Families of rows that turns and mirrors carry onto each other, the same ones carrying the whole set onto itself: the rest of each named row's family, in list order:
8 families of 4 rows:
j_804: [ 3.66  0.39  2.13  1.82  0.55  0.74 -0.76 -1.79 -0.33  4.02 -2.20 -3.21
  1.50 -1.23  3.70  1.27 -0.86  2.96  0.14]
j_263: [ 2.48 -1.34 -0.28  1.66 -0.41  2.91 -0.03 -1.59 -1.38  3.61 -2.43 -3.14
 -1.99  0.12  3.53  1.21 -2.13  2.68  0.68]
j_557: [ 1.05 -0.06  3.84 -1.51 -3.10  2.69 -2.47  0.23  1.03 -0.36 -2.66 -3.92
  0.95 -1.84  1.78  0.63 -1.80  1.16  2.74]
j_904: [-2.72  4.94  2.67  0.05 -1.39  0.25 -1.33  1.04 -1.27 -1.33  1.69 -3.07
 -1.15 -0.47  1.53 -0.08 -2.26 -1.07  1.24]
j_236: [ 1.36 -1.27  4.69  2.26 -1.24  0.92 -0.63 -1.45 -0.62  4.05 -2.09 -3.50
  0.63  1.20  4.47  0.90 -2.39  1.09  0.19]
j_828: [ 1.48  1.35  0.36  0.83  2.01  1.41 -1.76  0.47 -2.59  2.67  1.84 -2.84
  1.18  0.47  4.53  1.69 -4.64  1.00 -2.93]
j_657: [ 3.01 -0.76  2.33  2.60  0.32  1.82  0.00  0.31 -1.94  3.36 -3.31 -1.97
 -0.32 -0.36  3.64  1.51 -1.99  3.07 -1.10]
j_262: [ 0.13  2.51  2.11 -3.67  0.54  1.87 -2.46  2.38 -1.45 -0.97  1.09 -3.69
 -0.45 -0.45 -0.27  0.12 -2.71  0.30  0.02]
j_379: [-1.95  1.23 -0.85  1.71  0.23  1.69 -1.86  0.10 -3.19  2.15  1.84 -3.39
 -0.30  2.20  3.83  1.30 -4.82 -0.09 -0.12]
j_695: [-0.06  0.08 -0.75  0.73  1.24  0.25 -2.60  0.44 -4.00  1.57  0.68 -2.40
  0.45  2.10  2.39  1.61 -4.08  0.01 -2.51]
j_168: [-0.07  2.03  0.30  0.97  2.04  2.07 -0.03  0.50 -2.29  2.17  2.26 -4.91
 -1.68  2.40  2.48  1.70 -3.95  0.62 -1.51]
j_264: [-1.57  2.02  1.00  1.41  1.35 -0.04 -0.89  1.39 -0.57  2.91  1.73 -2.25
 -0.96  1.11  4.27  0.86 -3.55  1.87 -3.45]
j_170: [ 2.94 -0.84  2.29  3.16 -1.67  3.41 -2.45 -1.43 -0.55  3.73 -2.14 -2.82
 -0.20 -1.36  3.82  0.13 -1.42  1.98  0.55]
j_216: [ 2.49 -0.16  2.20  2.57 -1.43  1.28  0.62 -3.10 -1.35  4.14 -1.81 -4.49
 -1.56  1.16  3.16  1.30 -1.73  1.02 -0.05]
j_681: [ 1.16  1.36  2.31 -0.35 -1.04  1.58 -2.82  0.27  1.28 -1.24 -1.45 -3.21
 -0.41 -3.38  0.53 -0.28  1.04  0.82  1.85]
j_321: [-2.27  3.46  1.61 -1.16 -0.05  2.49 -1.97  2.11 -1.38 -2.07  0.54 -3.88
 -1.17 -1.55  0.78  1.65 -3.34 -0.68  1.26]
j_79: [ 1.71  0.72  2.16  3.01 -0.86  3.09 -0.69 -3.35  0.07  4.90 -0.80 -1.59
  0.21  0.02  4.33  0.55 -2.29  1.01  0.57]
j_943: [-1.20  3.39  1.64 -0.58  0.75 -1.20 -2.68  2.55 -1.77 -2.02  1.51 -4.10
 -1.08  0.43  1.29  0.02 -1.95  0.18 -0.92]
j_463: [ 1.64  2.34  3.19 -0.09 -2.25  1.28  0.73 -0.46  0.69  0.05 -2.37 -2.73
 -2.55 -2.94  0.83 -0.22  0.40  1.47  1.99]
j_312: [-0.62  3.91  1.60 -0.95 -1.32  0.86 -3.33  0.54 -0.60 -2.13  2.28 -2.97
  1.42  0.59  0.79  0.08 -1.79 -1.09  0.45]
j_227: [-1.42  3.72  0.65 -2.29 -0.29 -0.72 -1.16  2.26 -1.59 -2.52 -0.58 -3.36
 -1.33 -0.40  1.15  1.06 -2.98  1.51  0.21]
j_507: [ 2.31  2.84  4.83  1.11 -2.24  2.41 -0.78  0.37  1.51 -0.37 -1.64 -2.57
  0.38 -1.83  2.01  0.07  0.19  2.00  2.07]
j_267: [ 1.05  0.99  1.62  2.59 -2.31  0.95 -1.43 -1.26  0.87  4.74 -1.85 -3.44
  0.46  0.86  4.79  0.46 -1.83  4.02  0.01]
j_896: [ 0.12  0.32  1.05 -0.65 -1.70  0.82 -1.31 -1.85  1.96 -0.52 -2.71 -2.44
  0.38 -2.52  1.50  1.07 -0.16  0.43  2.56]
j_437: [ 0.94  2.19  1.89 -1.13 -3.08  1.71 -4.02 -1.40  0.93  0.62 -2.97 -1.67
 -0.77 -1.44  1.48 -0.27 -0.41  2.56  2.32]
j_596: [-0.24  3.80  2.38 -1.74  0.23  0.33 -3.69  1.28 -1.67 -2.97  1.32 -2.15
  0.36 -0.38  2.99  1.04 -3.86 -0.31 -0.32]
j_747: [ 0.67  1.50  1.61  2.84  0.19  0.55 -2.44  0.83 -3.70  2.79  0.94 -3.68
 -0.69  2.33  4.50  0.41 -4.39  1.53 -2.16]
j_785: [ 0.29  1.53  3.73  0.40 -3.37  1.63 -1.29 -1.56 -0.27 -0.10 -3.61 -3.34
 -1.15 -2.72  1.43  1.31 -1.17 -0.33  2.55]
j_654: [-1.64  3.27  1.37 -2.10  0.56  0.59 -3.51  1.47 -0.40 -1.27  0.36 -0.62
 -2.28 -1.07  1.15  0.05 -2.27  0.38 -0.94]
j_287: [ 0.24  1.31  3.29  0.14  2.43  0.24 -0.65  0.63 -2.96  3.46  1.79 -3.28
 -0.74  2.39  2.10  0.32 -3.44  0.08 -2.55]
j_7: [ 0.16  4.12  1.77  1.17  0.62  1.56 -0.37  0.69 -3.51  2.74  1.43 -2.54
 -1.49  2.07  3.78  0.58 -5.10  1.97 -1.77]
j_422: [ 2.06  2.89  4.27 -0.50 -1.35 -0.26 -2.57 -0.91  0.48 -1.43 -2.62 -2.44
  0.76 -1.68  2.14  0.64  0.10  1.44  2.75]

Same family as j_227: j_79, j_896, j_7
Same family as j_507: j_657, j_695, j_312
Same family as j_170: j_681, j_943, j_747
Same family as j_422: j_804, j_828, j_596
Same family as j_437: j_264, j_267, j_654

Families of rows that turns and mirrors carry onto each other, the same ones carrying the whole set onto itself: the rest of each named row's family, in list order:
5 families of 6 rows:
j_774: [ 0.45 -0.86  0.98 -0.60 -1.05 -3.24 -2.24  0.70  1.93  0.75 -0.32  2.40]
j_177: [-1.27 -0.63  3.05 -0.36  2.70 -1.65  0.02 -0.66  1.58 -0.63 -1.38  1.61]
j_162: [-2.23 -0.55 -1.47 -0.53 -1.04 -0.78 -2.70 -0.05  2.54 -1.29  2.13  2.07]
j_211: [-1.79 -0.37  2.21 -1.19  2.13 -0.76  0.97 -0.37  0.75  0.45 -2.61  2.45]
j_715: [ 0.33 -0.19 -0.27  0.20 -0.13 -3.95 -2.76  0.35  0.68  0.71  0.68  2.52]
j_917: [-0.43 -1.06 -0.16 -0.47 -1.00 -2.35 -3.60  0.91  2.53 -0.03  0.57  2.70]
j_882: [ 1.85 -0.20 -0.18 -1.29  1.22  0.42  0.83  1.48  0.17 -0.27 -3.11 -2.29]
j_212: [ 0.06 -1.17 -3.70  1.16 -0.06  1.97  1.56  3.18  1.15  1.14  1.21  0.50]
j_700: [-0.05 -0.29  0.93 -1.31  1.77 -0.01  0.31  1.59  0.96 -0.14 -3.87 -1.62]
j_631: [ 0.02 -1.93 -3.07  2.26 -0.77  1.33  1.66  1.49  1.35  1.60  1.80  0.15]
j_994: [-2.68 -1.02 -2.20 -0.35 -0.59 -1.01 -2.36 -1.50  2.03  0.04  2.23  0.34]
j_589: [ 0.46 -0.15  0.70 -0.04  1.16 -0.07  0.82  0.64 -0.04 -0.85 -3.17 -2.88]
j_565: [-1.31 -2.15 -3.29  1.49 -0.43  1.94  0.67  2.51  0.63  2.21  1.13  0.54]
j_366: [ 1.25 -0.10 -1.84  0.54  3.38  2.80  1.16  1.14  0.04 -1.19  0.55 -1.05]
j_646: [-2.68 -1.00 -1.68  0.24 -0.99  0.32 -1.54 -0.20  2.42 -0.78  3.53  0.91]
j_601: [-2.06 -0.04  2.14  0.16  2.33 -1.97  1.51 -0.20  0.41 -0.11 -2.16  1.23]
j_300: [ 0.58 -0.75  0.64  0.30 -0.09 -3.29 -3.28  0.08  1.63  0.64  0.88  2.07]
j_362: [ 0.92  0.03 -3.19  0.45  2.38  2.81  1.63  2.29  0.58 -0.03  1.10  0.12]
j_171: [-1.38 -0.26  2.26 -1.33  2.44 -0.73  0.86  0.25  1.81 -0.58 -3.16  0.79]
j_204: [ 1.76  0.43 -3.01  0.06  2.60  2.86  0.78  1.00 -0.40 -0.79  0.13  0.77]
j_926: [-2.90 -0.65 -2.30 -1.08 -1.40  0.36 -2.13 -0.95  1.70 -0.31  1.74  1.50]
j_59: [ 0.56 -0.26 -0.19 -0.09  0.81 -0.34  0.40  0.32 -0.22 -1.36 -4.06 -2.34]
j_471: [-0.28 -2.16 -4.00  1.54 -0.19  0.89  1.92  1.21  1.27  2.39  1.08  0.20]
j_54: [-0.16 -0.99  0.26  0.27  0.00 -2.37 -3.75  0.95  0.93  0.66 -0.30  3.28]
j_16: [-2.06 -0.33 -1.78 -0.34 -1.38 -0.87 -2.27 -0.94  1.91 -0.58  3.16  0.44]
j_607: [ 2.52 -0.08 -2.58  0.92  2.81  2.13  1.47  0.49  0.35 -0.30  0.80 -0.22]
j_524: [ 0.07 -0.64 -0.03 -0.65  1.41  0.95 -0.76  1.24 -0.23 -0.63 -3.99 -2.18]
j_239: [ 0.05 -1.45 -3.33  0.64 -1.81  0.92  1.17  2.07  1.45  1.57  1.91  0.11]
j_111: [-1.18 -0.27  2.66  0.18  1.57 -1.75  1.61 -0.82  1.16 -0.36 -2.33  0.91]
j_886: [ 1.99 -0.48 -3.38  1.58  2.79  1.86  0.94  0.58  0.11 -1.42  0.49  0.21]

Same family as j_111: j_631, j_589, j_300, j_16, j_607
Same family as j_212: j_162, j_917, j_700, j_362, j_171
Same family as j_601: j_715, j_994, j_59, j_471, j_886

Families of rows that turns and mirrors carry onto each other, the same ones carrying the whole set onto itself: the rest of each named row's family, in list order:
3 families of 5 rows:
j_790: [-2.52  1.13 -2.18  1.95 -0.05 -0.45  0.14  0.63 -0.91 -1.19 -2.95 -0.53
 -0.19 -1.44 -2.49 -0.55 -1.36  2.26 -0.77 -0.34 -2.84  4.17  0.06]
j_944: [ 4.12  3.64 -1.06  1.28 -1.35 -1.16 -1.07 -0.29 -0.51 -2.44  0.03  2.30
  0.77 -1.14 -2.26  0.94 -2.49 -0.44  0.18  1.59 -0.34  2.44  1.06]
j_308: [-2.44 -0.29 -1.23  0.72 -1.79 -2.92  0.50 -3.46 -0.90  0.15 -1.04 -0.72
  0.97  1.84 -2.12 -0.77  1.41  0.44  2.06  0.69  0.44 -0.68 -1.14]
j_241: [-0.53  0.93 -2.01  0.78 -0.26 -1.98  0.77  0.08 -1.80 -0.83 -5.67  0.30
 -0.07 -0.19 -2.31 -0.59 -1.88  0.56 -1.62 -0.04 -1.40  4.11 -1.57]
j_361: [ 4.35  3.53 -1.62  0.51 -1.06  1.27 -1.35  0.21  1.32 -1.03 -1.82  1.72
  0.40 -0.90 -2.70  1.20 -1.27  0.60  0.73  0.63 -2.16  2.48  0.76]
j_49: [-1.85  2.71  0.62 -0.87  0.67 -2.83 -1.38 -0.09 -2.66 -0.31 -0.72  2.01
 -0.64  0.05  0.80  1.06 -0.34 -0.49  0.39 -4.58  1.07 -1.98  0.66]
j_850: [-0.65  0.51 -2.63  2.11 -0.63 -0.70 -0.11 -0.87  0.78 -0.30 -5.47 -1.11
 -0.50 -1.27 -1.83 -0.87  0.59  0.47 -0.67 -0.55 -2.21  3.33 -1.06]
j_103: [-0.86 -0.60  1.13 -0.86 -1.14 -1.68  1.81 -3.42 -0.15  0.31 -3.46 -0.26
  0.91  2.58 -2.36 -0.12  0.77 -0.67  2.60 -1.44  1.41  0.22 -1.28]
j_222: [-1.87  2.17  2.48 -0.05  1.70 -0.14  0.56  0.01 -1.28  0.35 -1.08  0.98
 -1.48 -0.70  1.47  1.99 -0.36 -0.76  1.88 -4.49  1.55  0.03  1.72]
j_461: [ 0.87  2.13  2.55  2.33  1.87  0.88  1.02  0.55 -1.16  2.26  1.08  1.61
 -1.50 -0.24  0.82  0.36 -1.52 -0.11 -0.27  3.53  0.05 -0.08  0.90]
j_900: [ 3.16  2.73  1.15  0.32 -0.90  1.05 -0.78  0.09  0.97 -2.02  0.96  2.27
  1.46 -0.08 -4.03  0.31 -2.17  0.99  0.78  0.01 -1.85  1.47  1.60]
j_346: [-0.69  3.05  1.57 -1.52  2.45 -1.29 -0.68 -0.49 -0.76  1.17  0.02  0.70
 -1.24 -0.56  2.19  1.62 -0.54 -0.33 -0.51 -3.43  2.62 -0.82 -0.42]
j_382: [ 0.30  1.60  3.32  0.28  2.22  0.62  0.41  1.29 -1.82  2.83 -0.30  2.52
 -0.76  1.28 -0.57 -0.83 -1.80  0.61 -1.69  1.45 -1.18 -1.70 -0.11]
j_770: [ 2.77  3.17  1.53 -0.43  2.20  1.62  0.09  0.92 -0.18  3.11  0.34  2.03
 -1.04  0.51  0.18  1.17 -1.71  0.81 -0.77  2.58 -0.12 -0.19 -0.68]
j_952: [-1.23 -0.06  0.00  0.11 -0.63 -2.68  0.29 -4.13  1.29  0.26 -2.03 -1.53
  0.35  0.62 -0.59 -0.58  1.84 -0.91  0.94 -1.70  2.03 -0.61 -1.59]

Same family as j_346: j_361, j_850, j_770, j_952
Same family as j_461: j_944, j_241, j_103, j_222

